One turn moves each row of this set onto another row. After a few examples, where does it send each row asked below?
k_448: [-12  42 -41  21  10  -4  32 -17   1  -5  19 -21  31 -18  14   3  11  15
 -10   1  18  10  -6  43  -9   3 -24  29  12  11  20  -2   6  -3  25 -16
  -5  -9  -5 -49   7 -14  13]
k_933: [  1  -8  35 -15 -10 -16 -20  35  21  -7 -36  -6 -14  43  19  12  -8  10
  38  -4 -39  15  -3  -4  10 -34  32 -23  19 -25   0  15   1  -7 -34  12
   4   3  -5   8  -4  -6   9]
k_451: [ 12  -3  -8   1  24 -33   7  -6 -47   2   2  -6   0 -56 -26 -27  -8 -10
 -12  13  25   2   3   3  29  20 -12  14 -16 -19   4 -17 -20 -18   5  -1
 -17  11  35  -3  10  46 -10]
k_780: [  5  23  -7  20  10  24  27 -29  -1   9  22 -18   8 -48  -3  39  11  15
 -25  14  24   7   8  10  11  38   3  23  -7 -21  17  -8   9 -11  18   1
  -1 -11  -6 -32  32  15   6]
k_923: [-19 -44  38 -15  -1 -28 -19   3  17  13 -19  -3 -12  28  22  11  -5 -12
  38   1 -22  22  -4  11   4 -13  21 -22  39 -22  -1   6 -13  19 -42  15
  -2   4  14   2  15   1  18]
k_330: [ 39   0 -21  -4  51  -5  -5 -37 -14  -1  -8  15  -3  -7 -33 -48  13 -22
  -9  14  21 -18  19  -6   6  10 -34   4  12   4  17 -10 -32 -31  14   1
 -33   7  13  15  -6  19  -4]
k_827: [ 20  52 -28  21   2  -7  40   2  -9 -18   2 -24   8 -48 -11  18  10  31
  -4  -7  -5   9   9  -8  29   2   9  13 -18 -16   2  -9  31 -39   5  -8
  -4  -5  -4  -7  16  16   1]
k_408: [ -4 -38  35 -11  -2   7 -22  31  41  -3  -6   2 -19  29  26  15   9  -6
  13 -16 -48   8  -8 -19  -6 -15  33 -28  21 -16 -14   9 -12   8 -26   4
   9  -2   5   2  22 -15   6]
k_947: [-15 -33  43  -3   9  -1 -24  14  25  22 -12  -1 -12  50  27  36  -6   5
  16  -2 -13  23  -5   9   0 -12  36   0  32 -19  20  10   5   9 -19  29
  20  -7 -10   5   6  -3  29]
k_979: [-12 -42  41 -13  20  -5 -39  44  14  10  -1   7 -20  41  25  11  -6   1
   5 -11 -26  16 -21 -11  -4 -17  38  -2  13  -4   6   9   2  -2 -15  21
  22  12   0  23 -13   1  15]
k_766: [  2  19 -26  -2  21 -16   1  12 -19 -13 -12  -1  14 -27 -19 -44 -13 -10
  -5   9  30 -21  -1  36 -11   9 -33  22  -5  13   5 -18 -45 -14  17 -10
 -22  13  26 -31   5  -9 -12]
k_458: [ 16  -5  -2  -4  10  23   2  -2  -8  -8  23  -7  -3 -65 -12  -5   8 -10
 -38  17   7 -13  -4  -9   8  45  -7  -1 -26 -16  -5  -5 -30 -14  21 -16
 -12   5  18 -29  24  18 -23]
k_202: [-10 -38  46 -17  -3 -21 -30   9   7  13 -31  -6 -14  42  20  10 -13 -10
  34  12 -16  18  -2  15   5 -16  21 -16  30 -28  11  15 -17  15 -32  22
   3   5   6   2  -2   7  14]
k_579: [ 35   9 -18  -5  42  40  -7 -34  15  -9   9  13 -16 -20 -22 -16  19  -6
 -20  29  14 -26   5  -4 -11  39 -29   4   4  11  15   1 -28 -30  17  -5
 -33  16  -7  -1  -1 -12 -15]
k_418: [ -4 -30  41 -19  -5  10 -30  37  37  -4  -9  -3 -21  37  27  16   3  -5
   6  -4 -44   6 -13 -12  -7 -16  34 -28  14 -20  -3  20 -14   3 -16   5
   9   3  -5  -2  -4 -10   3]
k_198: [  5   8 -24  20  38 -26  20  23 -35  -4  24  -5   3 -46 -16 -11   2  17
 -20 -19  13  14  -9 -13  25   5  11  31 -24   4   3 -21  28 -40  17   3
   7   8  21  26   1  37   0]
k_166: [ 19  31 -29  11  32  28  18 -53  15  -6  16   1  -3 -10  -1  14  23  15
  -6  32  17   2   0  11   0  29 -24  15  18  12  32  12  17 -24  11   2
 -24  14 -27  -4  -7 -15   4]
k_380: [-23 -55  31  -8  18 -12 -29  37  23  10   5  11 -20  29  30  11  -2   0
  14 -15 -31  20 -24 -11  -4  -8  37  -9  24   3  -5   3   8   5 -29  19
  14  16  11  25   4  -7  16]
k_596: [ 31   5 -43  14  62 -17   7 -24 -13   1  13   9   8   1 -14 -42  24  -3
 -19 -12   4   5   5 -22  10 -13 -20  16   9  19  20  -2  15 -38  23  -3
 -15   8   5  35 -26  27   8]
k_245: [  6  51 -52  23  15 -18  30  20  -2 -21   4 -19  31 -13   4 -27  10  16
 -15 -28  -6   3   0  12  -4 -28 -13  18  -5  15   5 -12   8 -24  31 -25
  -4 -11   9 -23  -2  -6   4]
k_536: [  0  16 -35  20  44 -25   9  26 -20   0   3   3  22  -9 -12 -42  -6  -1
 -23 -26  31  -7  -5  21  -6 -14 -13  39  -5  27  11 -27 -13 -24  36  -4
   0  -4  26  -3   1   8   9]
k_759: [ 29  45 -50  14  34  -6  28 -37   3 -19  12 -10   8  -8  -2 -11  33  19
   2   5 -13  13   2 -13  13  -9 -21   5  10  11  19  12  36 -37  10 -12
 -21  10 -19  12 -24   2   2]
k_421: [-19 -38  36   2  10  -5 -15  13  35  24  -8   5 -16  40  24  34   0   2
  22 -13  -9  18  -4   6   1 -11  35  -2  38 -14   6  -5   5  10 -29  28
  14  -3   4  15  24 -11  31]
k_281: [ -7 -18  27 -14  -7 -19 -13  30  25  -6 -28  -3 -20  26  15  13  -7   3
  45  -8 -38  13  -2  -5  10 -22  32 -22  29 -14 -14   2   5  -3 -47  15
   0   9   7  18  11 -18  12]
k_746: [-10  17 -29   2  15  21   3   9   6 -15  26  -5  10 -33   8 -14   4   3
 -30  11  13 -14 -22  29 -27  27 -26  19  -8  23  10  -3 -28  -3  32 -18
 -13  12   8 -48   6 -25 -12]

k_766 -> k_448
k_166 -> k_596
Now these:
k_421 -> k_380
k_451 -> k_780
k_933 -> k_202

One turn moves each row of this set onto another row. After a few examples, where does it send each row asked below?
k_316: [ 16   6   9   2   9   0 -14  34  13  42   9  -6  -7  -1 -16   1  29  10
 -28  11  35 -10 -10  32  31 -41  11 -31  -5  12 -10  -7 -22   4  21 -25
   1  19]
k_574: [ 14 -12  34   3  12 -13 -14  18  -8   8   5  -8  48 -26  -2  -9  -1   6
  -5  16  40   6  -4  34  34  -3   1 -15 -15  -6  -8 -18   5  -1 -32  10
   2 -28]
k_38: [ -5 -10  14 -32 -33   6  24 -19  -2   2  -1  33 -12 -11  -7   7 -26 -44
 -10 -26 -41  20 -41 -12   6  11 -24  49  14  -3  -5 -15  -6 -31 -19 -25
   9 -12]
k_37: [ 15  33  22   5  26  24  10  37 -31  19  15   9  -1 -19 -30 -28 -26   6
 -23  45 -22 -21  20 -12  20   4  -3  11  -5  20   6  -5   1 -12 -15 -20
 -13   4]
k_287: [ -2  25 -43 -17 -11  12 -24  20 -37   1   3  31 -27  23   9  -5  -7 -18
  14  -5 -15 -22  19  -5   8   4 -27  -2  38  43  37  13  -2   3  -5 -29
   0   6]
k_721: [ 24 -29   1   9  24 -12 -20   2   6  10  20   7   7  20  21 -24   9  -7
  -7  25  43   9   3  47  29  12   1 -21 -10  -7  -6 -41   0  15   4 -14
 -14  -2]
k_345: [ 31   2  15  20  20  -2 -18   1  -5  47  -4 -27   0  -6 -14   5  11  16
 -10 -19  26 -12 -30  38  18 -28  25 -33 -29   2  -4   3   4  -5   6 -19
  22   9]
k_860: [-28  49 -15  -1  52   3 -31   7 -15  12  23  -9 -23  -9 -10 -16  16  19
 -25  15 -17 -22  23  -8 -17   1  11  19   1  14 -13   4  -7 -12  -8 -21
   0   5]
k_882: [-10  18  -6  -2  29 -18  16  -2 -30  13  35  -9  11  13 -19   5 -16  18
 -24  40 -18 -14  33 -19 -15   1  37  27 -21   7  20 -11   0 -21  -7 -23
   0   7]
k_70: [ -2   1 -23 -45  -2  -6  16 -25  11 -17  31  36  -5   3 -11  11 -19 -26
   7 -16 -38  43 -18 -16  15  33 -18  22  33  10  13  40  -5 -13  34 -32
  -5   5]
k_396: [  3  -1 -14 -47  15  -4   7 -24  19 -16  36  14  -8   2 -24  40 -22 -31
  15 -13 -34  42 -30 -23   1  36   2  -2   1  -4  17  37   6 -10  28 -24
   8   3]
k_417: [ 21  16  12 -45   2  -6  26 -22   9 -22  10  33 -28 -11  -8   7  -8 -30
  17 -21 -41  40 -19 -34  -6  -2 -25  28  17   1  24  16 -23 -11  38 -20
  -6 -16]
k_973: [  5  23 -25 -39  12  34  -1 -31  16 -13  23  -1 -30 -10 -17  19   5 -34
  39 -20 -35  27 -38 -14  -9  14 -14  -9  -2   5   2  36  28  -9  32 -31
  -4  -1]
k_763: [ 16  17  28  11   9  11   7  33   7   5  22  13 -29  31  -2   1  -4   8
 -45  40 -24  10  36  -6   7   7  19  17 -10  13 -13 -34  25 -24  -8 -14
  -9  22]
k_249: [ 40  15 -13  14  36  -5  -6   1  -5  15  -7  10 -17  24  29 -21   6   8
   4  12  30  -3 -31  43  21  -7  15 -19 -12 -17  -9 -46 -14   8  11   4
  16   0]
k_447: [ -2   8  10 -15 -28  20 -22 -19  -2 -21   1   1 -42   8 -15  17  -4 -38
  -4 -48 -32  24  -7  -7 -20 -22 -44  28  14  -1   6   5  10 -28 -14 -37
 -11 -16]
k_972: [ 18  15  13 -19 -16  -1  39 -20  -2 -25   8  34 -34  -1  -3  15   2 -30
  -7  -6 -41  48 -18 -33  -9  -6  -3  40  16   2   9   4 -36  -7  25 -13
 -12 -23]
k_320: [  2  19 -17 -30  -7  24   0 -29   1 -35  14   4 -13  -4 -15  21  -2 -32
  29 -23 -37  47 -10 -18   1   5 -16  11  28   7  22  43  22 -15  24 -37
 -19 -21]
k_735: [ 30  13 -19  12  30 -10 -14  -5  -3   9 -19  -7  -1  24  23 -22   4  10
   4  14  18   6 -19  47  13  -9  17 -21 -12  -8 -20 -46 -18  25  12   1
  -3  -8]
k_302: [ -7   7 -15 -40 -33  12   1 -38  14 -13  27  10 -11   0  -9  11 -20 -29
  20 -37 -34  27 -18  -3  -9   8 -34  25   9   6   3  26  40 -30   9 -40
  -5   9]
k_934: [ 11  -6  -7   2  16 -17  -1  -4  -9  41 -16 -10  13  25  10  13 -22  14
  -1   1  26 -11 -23  43  24 -24  20 -32 -23   7  -8 -40 -12  -4   9 -19
  17   5]
k_501: [-16  16 -26 -25 -22 -14  -7 -18 -36 -15   6   8  17   4  29  -8 -20 -24
  29  -9  -9   1  22  -8 -19  11  -1  13  19  24  24 -17  22 -16 -40 -10
   7 -18]
k_420: [ -5  51  13   7  28  21   9   7  -2   7  -3   8  -1 -15  15 -18  -3  15
 -15  24 -35   9   7   1   2  10  21  18  -8  20 -42 -27  28 -31 -28   7
  -5 -17]
k_679: [ 17 -31  22  18   2 -21  -7 -10   6  32  17 -24  21  -8 -12   7  20  16
 -24  11  22   5  -2  39  15  -5  41 -22 -29  -1 -11   2   6  17   7 -13
   0  10]
k_300: [ 14 -11  -4   5  16  -4 -39  22   7  -2  23   3  -6  18  15 -14  33  -4
 -11  20  49  -7  13  44  19 -13 -20 -16  -3  -7  -9 -31   2   6  -8 -10
  -8  -2]
k_250: [ 20  -1  12  12  17   5 -19   9  -5  44 -11 -24  -5 -11 -13   5  16  14
 -13  -3  21 -15 -18  39  17 -35  23 -36 -14  14 -11  -1 -11  17  21 -28
   5  -1]
k_84: [ -5  25 -21 -12  -5  14  10 -22 -28 -30  23  -2   2   4 -25  27 -22 -20
  17 -13 -27  51  -3 -18   5   5  -8   9  28  17  31  47   5 -11  10 -39
 -22 -32]
k_557: [  3  -8  45 -16 -15  -1  -8  25  16  22  -1  32 -14 -12   4  -8  21 -41
 -35 -21 -15  27  22 -26   6   9  -4  12  24  36  18   3   7 -17 -31 -19
   6   5]
k_80: [ -8  14   5 -13 -29 -18 -19  -8   8  -9  10  13 -13 -14  22 -33  33 -31
  -7 -21 -19  25  31  -9 -38   8   9  29  17  14 -13  -9  19  -6 -27   7
  -3   2]
k_696: [ 17   4  15 -34 -26   8  -8 -21   8 -28  -7   9 -25   4 -19  10 -16 -35
  15 -42 -45  29 -18 -24 -19 -10 -31  34  11 -14   7  14  14 -19   4 -26
  -1  -4]
k_241: [ 36 -11  27  19  18  -6 -14  -2  -8   5  14 -12  33 -21   1 -27  11  11
   1  18  35  13   5  39  24   0   6 -29 -19  -1  -3  -6   3  18  -5   5
 -15 -21]
k_931: [-27  13 -40 -24 -34   8   4 -44  -4 -12  36  -5  -9   4 -17   8   0 -25
   3 -27 -38  28 -15   5 -11   5 -12  33  12   9  -6  29  30 -24  -4 -40
 -14   9]
k_588: [ 38  -7  13  25  26 -11 -13  -1  -8   4  30 -14  25 -17  -3 -26  15   4
   0  24  40  21  -2  44  21  17  22 -27 -17 -12   0   0  13  13   2   4
  -6 -13]
k_36: [ 12  26 -33 -13 -29  -7  25  -6  -9   7   7  31 -17  31   3  11  17   4
 -14   2 -48   1  11 -18   3 -12  31   9  16  43  18  22  -8   8  21  -8
  -2  34]
k_441: [ 40 -12  -4  18  35 -16  -9   9  -4   3  22   6   6  18  23 -26   2  -4
   4  28  46  11  -8  47  32  20   8 -21 -12 -17   3 -33  -2  11   8   4
   5  -4]
k_838: [ 18  -7  17   5  -7 -22   6   6  10  19   9 -18  21 -12  -7   5  39   9
 -22  27  23  11 -10  23  11 -27  57  -5 -22 -13 -24 -13   0   8   3   9
   6   1]
k_863: [ 25  10  10 -34  -6  23  -7 -22  14 -26   3   7 -28  -7 -20   3 -25 -41
  28 -26 -51  26 -41 -21 -15  14 -31  14 -12 -19  -9   8  19  -7   0  -4
   1   5]
k_727: [ 11  19  24 -18 -17   1  46   2 -15  25 -12  31  22 -19 -11   3  -3 -15
 -13  -6 -39  13  -4 -32  18  -3  29   6   8  52  23  21  -1 -17 -13  -5
   4  -8]
k_159: [  4 -14   9 -48 -20   1  21 -26  14  -4   8  37 -26  -8 -15   3 -18 -46
   9 -24 -44  20 -37 -22   0  11 -23  45  11 -10   6   1  -4 -20  16 -31
  11   6]
k_987: [  9  18 -41   0   9  -9  -8 -10  -4  -3   5  -4  17  26  10 -15  29  17
  11  31  19  -8 -21  46  13 -23  34 -11 -12 -14 -22 -35  -1  15  -1   9
  -2   0]
k_547: [ 31 -16  19  23  16 -14 -13  -7   3  29  29 -28  16 -10 -14  -3  22   7
 -15   1  38   7  -2  41  16  -7  32 -27 -29  -6   0  10  22   6   4 -10
   6  11]
k_971: [ 24 -14  10 -48  -4   7  19 -28  25 -14  30  24 -39  -6 -10  13  -8 -56
  16  -2 -27  21 -30 -32  -9  21 -16  25 -15 -22  15  -9   6 -14  25 -22
   3  11]
k_699: [ 11   9  -9 -42  -6  14  -1 -24  24 -16  29   3 -22  19  -4  26 -31 -31
  23 -35 -31  30 -28  -8 -13  15 -46  -3 -17   0  10   8  36 -32  10 -29
   5  13]
k_563: [ -3   9 -21 -26 -10   2  25  -1   3  -7  44  41 -23  -1 -15   5 -11 -28
 -14  -4 -25  44 -14 -12  27  26 -22  24  32  24  15  36 -24 -10  32 -38
 -13   6]
k_253: [ 11  15 -13  -6  22  -9   0  16 -21  19 -13  -6  41  22  -5  12 -20  17
   2  16  27  -8 -26  28  40 -30  14 -34 -12   9  10 -22 -15  -6  -6 -10
  11 -10]
k_681: [ 26  24  13 -47  18   0  20 -18  18 -15  34  21 -26 -27 -17   3 -17 -29
  17 -19 -26  34 -28 -32  -4  18 -38   5 -11   0  19  31 -19  -5  34 -14
  -5  -3]
k_315: [-34  19   2  -4  55   1 -21  13  -5  16   6   4  -7  16  13  23  -8   0
 -22  16  -9  -5  27  -5   9  13  10   2  -3  22   1 -28  24 -43 -35 -27
  14 -14]
k_108: [ 25  -1  -3   9  24 -10  -3  -4  -7  41 -18 -11  -4  27   7   3  -1  11
  -4  -6  19 -17 -39  38  19 -22  29 -21 -24  -7  -3 -35  -7  -2   4 -12
  33   9]

k_417 -> k_159
k_80 -> k_501
k_931 -> k_84
Now these:
k_108 -> k_345
k_735 -> k_934
k_300 -> k_987
k_973 -> k_396
k_37 -> k_763

